Some points:
np.array([-11., -1., -13., -23., -18., -26., 4., -28., -17., 6., -27., 0., -28., 3., -20., 35., -24., -9., 86., 34., 29., -10., -17., 3., -30., -19., -5., -25., -14., -15., -33., -5., -20., -4., -22.])
np.array([5., -38., 17., 60., 18., 94., 58., 67., 47., 22., -30., -47., -4., 5., 3., -11., -18., -24., -6., -31., -5., 8., -22., -16., -35., -9., 19., 127., 98., 9., 49., 5., -3., 9., 12.])
np.array([12., -33., -36., 9., -1., -9., -13., -45., -24., 8., -46., -44., -25., -25., -31., -55., 26., 45., -12., 15., -37., 13., 83., 29., 22., 4., -26., -17., -41., -12., -7., 15., -32., -44., -13.])
np.array([63., 73., 48., 38., -11., -17., -15., -14., -10., -32., -16., 7., -44., -21., -34., -9., -5., -2., 14., -19., -9., -14., -9., -1., -22., -10., -8., -22., 6., 11., 121., 102., 17., 87., 127.])
np.array([-1., -9., 2., -7., 32., 88., 91., 73., 72., 0., 15., -2., -35., -37., -17., -18., -5., -12., -11., 1., -5., 9., 36., 65., 114., 2., -10., -54., -26., -6., -16., -21., 1., -6., -13.])
np.array([3., -1., -3., -12., -18., 3., 26., 36., 57., 53., 102., 120., 100., 53., -11., -14., -12., -12., -4., -30., 9., 48., 81., 71., -6., 3., -17., -11., -24., -2., -33., 15., -22., -25., -12.])
np.array([13., -4., -5., -47., 7., 3., -25., 10., -10., -10., -1., 2., 37., 72., 32., 20., -51., 24., 40., 29., 37., -44., -12., -11., -52., -25., -44., -22., -9., -22., -1., -1., 6., -8., -43.])
np.array([1., -43., 1., -54., -16., -58., -20., 18., -32., -58., 3., -26., 2., -29., -18., -5., 7., -23., -27., 15., -16., -34., -1., 6., 0., -14., 92., 90., 80., -3., 45., 18., -1., -2., -55.])
np.array([-9., -23., 6., 14., -45., -7., 0., 19., -7., -32., -60., 2., 17., 22., 13., 18., -16., -26., 55., 58., 8., 7., -21., -38., -36., -8., -2., -48., -13., -29., -50., 4., 28., -28., 2.])
np.array([-16., -10., -18., 0., 0., -3., -13., -25., -19., 8., 9., 44., 71., 69., 19., 58., -6., 0., -29., -15., -2., 8., 35., 38., 115., -9., -31., -24., 1., -12., -16., -3., -7., -4., -16.])
np.array([14., -12., -3., -24., -18., -27., 5., -21., -15., 3., -11., -13., -31., -50., -47., -29., 44., 21., 42., 7., 57., 9., -35., -20., -30., -16., -37., -39., -13., 3., -24., -37., -2., -21., -33.])
np.array([-4., -11., 7., 13., -6., -23., -30., -13., -29., 15., 22., 13., -27., 37., 37., 23., -5., -18., 57., 19., -29., -20., -37., -1., -47., -49., -23., -29., -32., 26., -25., 6., 11., -16., -45.])
np.array([-17., 10., -22., -27., -32., 0., -36., -38., -13., -19., -7., -29., -33., -32., -10., -8., -25., -46., -27., 12., 35., 29., -10., -5., -40., -30., -26., -36., -11., -15., -44., -22., -23., -32., -8.])
np.array([-2., 45., 84., 13., 13., -8., -9., 11., -30., -6., -34., -15., 29., -51., -17., -12., -29., -17., -18., 8., -23., 4., -24., -6., -8., -15., -24., 52., 18., 65., 52., -24., -14., 33., 51.])
np.array([-10., -10., 9., -20., 2., 10., -8., -40., -8., -27., 9., -28., 20., 40., 74., 23., 33., -14., 95., 46., -9., 26., -9., -39., -21., -14., -22., -35., -2., -26., -39., -3., -34., 9., -14.])
np.array([-25., -14., -27., -24., -24., -13., 10., -30., -5., 16., 18., 21., 36., 34., 11., 5., -25., -18., -34., -13., -28., -5., -44., -17., -30., -19., -3., -8., 0., -1., 92., 49., 28., 55., 67.])
np.array([26., -35., -9., 18., -22., -15., -12., 1., -7., 14., -5., 24., 60., 72., 34., 79., -3., 13., -31., -9., 45., 12., -8., 14., -52., -16., 29., -37., -55., -14., -23., -44., -39., 13., -5.])
np.array([21., 17., 17., -13., -39., -58., -5., -2., 44., 81., 97., 6., 61., 49., 32., -8., 2., -3., -31., 13., 13., 25., 90., 65., 36., 1., -8., -35., 24., 9., -25., -20., 52., -1., -5.])
np.array([-6., -8., -5., 11., 59., 49., 38., 0., 14., 0., 2., -9., -21., -29., -28., -22., -8., -24., -25., -10., -10., -9., -6., -23., -41., -23., -20., 25., 21., 46., 62., 63., 45., 62., 35.])
np.array([-24., -13., -28., 22., 20., -9., 22., 83., 84., 41., 73., 20., 14., -38., -7., -4., 8., -7., -6., -10., -33., -35., -12., -53., 83., 47., -8., -22., -34., -22., -20., -17., -25., -9., 8.])
np.array([60., 70., 32., 65., 27., 21., 4., -14., -18., -18., -6., -30., -23., -50., -5., -35., -41., 3., -5., -16., -2., 21., -24., 8., 57., 57., 50., 63., 4., -19., -46., 0., 9., 8., -48.])
np.array([-22., 5., -6., -38., -28., -26., -16., -23., 1., 9., -23., 29., 15., 65., 42., 51., -4., -5., -34., -36., -26., -1., -25., -36., 71., 72., 22., 9., 1., 17., -13., -4., -8., -28., -33.])
np.array([-16., -14., 2., -10., -4., -28., -28., 1., -13., -18., -38., -19., -42., -49., -22., -16., 42., 82., -27., -37., 13., 64., 58., 47., -32., -24., -13., -45., -25., -16., -30., -24., -7., -4., -24.])
np.array([-10., -25., -11., -21., -53., -16., -22., -20., -45., -34., 8., -18., -24., -5., -22., -41., 63., 111., -17., -11., -18., -32., -23., -5., 3., 8., 54., 86., 72., 29., -16., -12., 32., -34., 51.])
np.array([17., 21., 35., 13., 47., 40., 5., -6., -16., -2., -12., -21., -29., -24., -43., -42., -14., -29., -35., -35., -15., -30., -34., -12., 60., 28., 23., -42., -6., -26., -43., -18., -2., -20., -20.])
np.array([-21., 77., 23., 3., 86., 99., 40., 15., 61., 11., -17., 26., -35., -37., 16., 5., 9., 15., -13., 15., -8., -4., -7., -38., -21., 33., 75., 99., 56., 23., 9., -7., -13., -41., -33.])
np.array([-28., -1., -68., 58., 43., -38., -33., -4., -44., -32., 0., 1., -28., -1., 22., 43., 18., -56., 42., 10., 47., -28., 26., -20., -28., 48., -10., 13., -58., 3., 14., -59., -2., -33., 31.])
np.array([-15., -12., -28., -19., -19., -27., -17., -12., -18., 3., -24., -12., -33., -44., -3., -33., 38., 31., -37., -9., -16., -18., -29., -6., -34., -3., -27., -19., -18., 0., 60., 48., 23., 82., 49.])
These points spread out most along one direction. Take the direction at right angles to it along which they spread out most. Then take the direction at right angles to both along which they spread out most. Go by this last direction. Where along it does each point below lie, from 0 to 99? 50 is the average, and the first point above lies past it. One standard deviation of the points above along it is 16.
np.array([3., -1., -3., -12., -18., 3., 26., 36., 57., 53., 102., 120., 100., 53., -11., -14., -12., -12., -4., -30., 9., 48., 81., 71., -6., 3., -17., -11., -24., -2., -33., 15., -22., -25., -12.]) 23
np.array([-17., 10., -22., -27., -32., 0., -36., -38., -13., -19., -7., -29., -33., -32., -10., -8., -25., -46., -27., 12., 35., 29., -10., -5., -40., -30., -26., -36., -11., -15., -44., -22., -23., -32., -8.]) 64
np.array([-1., -9., 2., -7., 32., 88., 91., 73., 72., 0., 15., -2., -35., -37., -17., -18., -5., -12., -11., 1., -5., 9., 36., 65., 114., 2., -10., -54., -26., -6., -16., -21., 1., -6., -13.]) 56
np.array([26., -35., -9., 18., -22., -15., -12., 1., -7., 14., -5., 24., 60., 72., 34., 79., -3., 13., -31., -9., 45., 12., -8., 14., -52., -16., 29., -37., -55., -14., -23., -44., -39., 13., -5.]) 42
np.array([1., -43., 1., -54., -16., -58., -20., 18., -32., -58., 3., -26., 2., -29., -18., -5., 7., -23., -27., 15., -16., -34., -1., 6., 0., -14., 92., 90., 80., -3., 45., 18., -1., -2., -55.]) 57
np.array([-24., -13., -28., 22., 20., -9., 22., 83., 84., 41., 73., 20., 14., -38., -7., -4., 8., -7., -6., -10., -33., -35., -12., -53., 83., 47., -8., -22., -34., -22., -20., -17., -25., -9., 8.]) 49
np.array([21., 17., 17., -13., -39., -58., -5., -2., 44., 81., 97., 6., 61., 49., 32., -8., 2., -3., -31., 13., 13., 25., 90., 65., 36., 1., -8., -35., 24., 9., -25., -20., 52., -1., -5.]) 27
np.array([-15., -12., -28., -19., -19., -27., -17., -12., -18., 3., -24., -12., -33., -44., -3., -33., 38., 31., -37., -9., -16., -18., -29., -6., -34., -3., -27., -19., -18., 0., 60., 48., 23., 82., 49.]) 34
np.array([-10., -25., -11., -21., -53., -16., -22., -20., -45., -34., 8., -18., -24., -5., -22., -41., 63., 111., -17., -11., -18., -32., -23., -5., 3., 8., 54., 86., 72., 29., -16., -12., 32., -34., 51.]) 60
